One turn moves every row onto another: examples first, then more rows asked:
timi: 8 -1 25 9 0 2 -3 -2 6 -4 -7 -13 3 5
Kelu: 6 -11 -10 0 12 -3 6 -5 1 -6 7 6 -2 18
Vum: 9 2 21 -12 -1 -2 4 -5 12 4 -2 -14 -10 0
getun: 7 -9 -12 3 11 1 6 -2 1 -5 7 8 -1 16
litof: -3 -6 0 5 8 -6 -8 4 -4 -10 4 14 0 18
liv: -3 -6 -4 5 6 -4 -9 5 -4 -8 1 16 4 14
dopun: 6 -4 1 5 -15 1 7 9 4 9 2 -3 5 -10
Pas: -5 1 24 -13 -7 1 -5 -10 9 0 -4 -11 -1 0
kifa: 2 7 14 -8 10 2 9 -3 9 3 -2 -18 -13 5
zunir: -5 6 -4 -3 -16 4 2 12 6 6 4 -6 -4 -4
geti: -7 -6 19 -15 2 -2 -1 -13 2 4 -12 -9 4 -2
gedov: 2 -8 -8 -7 12 -18 -6 -2 3 -2 3 10 6 9
totil: -9 -3 -2 -2 -15 9 9 0 1 7 6 -3 5 -8
lol: 3 -7 -13 -8 12 -13 -3 0 3 0 2 11 6 7
firel: 6 -1 29 1 -4 5 4 -9 7 -1 1 -11 -1 1

kifa moves to -> geti
lol moves to -> liv
Now find these:
Vum moves to -> Pas
dopun moves to -> zunir
Kelu moves to -> gedov

One turn moves every row onto another: examples first, then more rows asked:
fovu: -1 0 4 20 7 6 2 -4 4 -11 -5 -3 -1 4
Fev: -11 -1 -4 2 -6 2 -14 3 -13 -7 -17 3 9 -12
doba: 9 10 4 -20 -7 -2 -5 4 6 10 4 -9 7 -5
fazin: 12 10 -10 0 1 14 -9 -2 -7 -6 -9 9 -5 -7
tozuz: -17 10 0 -12 -8 -4 -14 -8 12 -2 -7 1 9 -2
sab: -2 9 11 -7 -14 1 6 11 8 1 6 -4 2 -14
dol: 14 3 1 -6 13 10 -12 -15 -1 -10 -10 -2 1 -1
kipom: 1 20 -13 -13 -1 -10 6 -4 -2 -8 5 -1 9 -9
zoz: -11 8 2 -19 7 15 0 3 0 -9 -4 3 -5 -10
Gusun: 7 -5 6 -7 5 3 -1 -11 -16 -3 11 -3 3 1
Sef: 2 14 2 10 3 3 -4 -3 -1 -9 -9 2 13 16
ligen: 1 0 2 -1 3 -10 -2 -7 -19 -10 4 6 -5 3
tuf: -1 4 0 -7 10 17 4 10 -8 -10 -1 1 -9 -8
gezer: 17 16 -7 0 5 2 -15 -10 -4 -8 -9 -5 1 -10
kunag: 0 -3 3 22 5 7 -1 -4 3 -10 -3 -2 0 -1
kesom: -2 7 -7 -11 7 -6 5 7 6 -7 1 0 25 -4
Boz: -4 9 -5 -11 8 -3 7 11 5 -3 -1 1 23 -3
rol: 1 5 -3 -10 11 -3 -2 3 17 0 -10 -14 13 -13
sukuz: -5 -1 17 -3 -6 1 2 0 10 -5 13 6 9 -4
nediz: -4 -1 -6 3 -3 -12 -9 -4 1 3 0 8 -15 -2
bamo: 7 2 15 -1 -6 9 -7 -2 7 -5 12 12 1 -2
Gib: 9 1 7 12 -3 -1 -1 -12 -3 1 -12 -11 -7 -4
Venen: -6 -3 -8 -1 3 -20 -8 6 5 5 2 6 -2 -3
fezaf: -12 0 15 -15 -3 -6 -3 -6 4 2 -11 -10 12 -3
guvub: 5 15 -13 2 6 -8 12 -8 0 -10 3 -3 4 -9
dubo: 11 8 -9 -2 3 16 -10 2 -4 -5 -8 7 -9 -5
Fugom: -16 9 0 -12 -10 -4 -14 -8 11 -5 -10 2 9 -9
Dogo: -5 12 10 -9 -11 -1 4 13 9 2 5 -4 -3 -14
zani: -10 5 -3 1 -8 5 -13 8 4 -4 -17 2 12 -17
bute: -1 6 -3 -12 -4 -3 -1 6 5 14 4 -13 -4 -12
ges: 0 21 6 7 -6 4 1 3 4 -3 -6 -6 13 10
turu: 3 -9 10 14 3 2 -2 -6 0 2 -14 -1 0 -14
Toki: 0 0 -1 -3 2 -11 -3 -5 -18 -6 1 6 -8 7
Guvet: 13 -12 1 -2 9 -1 -4 1 -15 1 1 -5 -1 -3
livuk: -5 12 12 -11 -3 -7 -6 -12 10 7 -11 0 10 5
Zugoz: -3 6 6 -12 17 3 -4 12 5 -6 -8 -11 16 -7

ligen moves to -> tozuz
turu moves to -> Zugoz
Now find these:
doba moves to -> Gib
sukuz moves to -> Sef
ges moves to -> guvub
kesom moves to -> Toki

One turn moves every row onto another: examples first, then more rows asked:
tum: 5 8 -12 3 -6 9 -4 5 8 -4 4 19 0 4 7 -20 -7
Romi: -9 -27 -9 14 13 17 0 3 -8 -3 0 -2 -3 -2 0 -27 -8
vigos: -10 -27 -8 15 14 16 2 5 -6 -3 0 -5 -5 -7 -1 -25 -8
Rolol: 1 12 -15 6 -6 13 1 7 7 -4 3 17 4 4 3 -18 -8
Lanab: -9 -27 -8 13 16 12 2 8 -8 -6 -1 -3 -3 -5 -1 -28 -4
mazo: 2 10 -12 4 -4 7 1 7 4 -4 6 21 3 2 4 -20 -6
sos: 9 -10 -12 -1 10 5 6 27 2 12 2 -5 -15 -3 -3 6 -2
Zisuv: 10 -9 -9 1 10 7 7 28 3 10 2 -4 -15 -2 -1 5 1
Makud: -10 -29 -10 13 12 15 3 4 -10 -3 0 0 -4 -3 1 -26 -7
bife: 5 -8 -11 1 8 6 10 28 2 12 -1 -3 -13 0 -6 6 1
piri: 5 -10 -12 -1 10 7 7 25 1 14 1 -6 -16 -2 -2 7 -3
ginu: 6 -8 -14 1 11 7 9 26 1 13 2 -2 -13 2 -1 9 -3
bafum: -12 -29 -10 11 14 10 0 4 -11 -3 2 0 -4 -4 0 -24 -7
Vurat: 4 11 -12 3 -3 11 -2 5 9 -2 6 19 3 3 6 -15 -7
palen: 1 12 -11 5 -4 13 -2 6 9 -4 5 18 3 5 4 -16 -6

Makud moves to -> sos
bife moves to -> mazo
vigos moves to -> ginu
Now find these:
bafum moves to -> Zisuv
Romi moves to -> piri

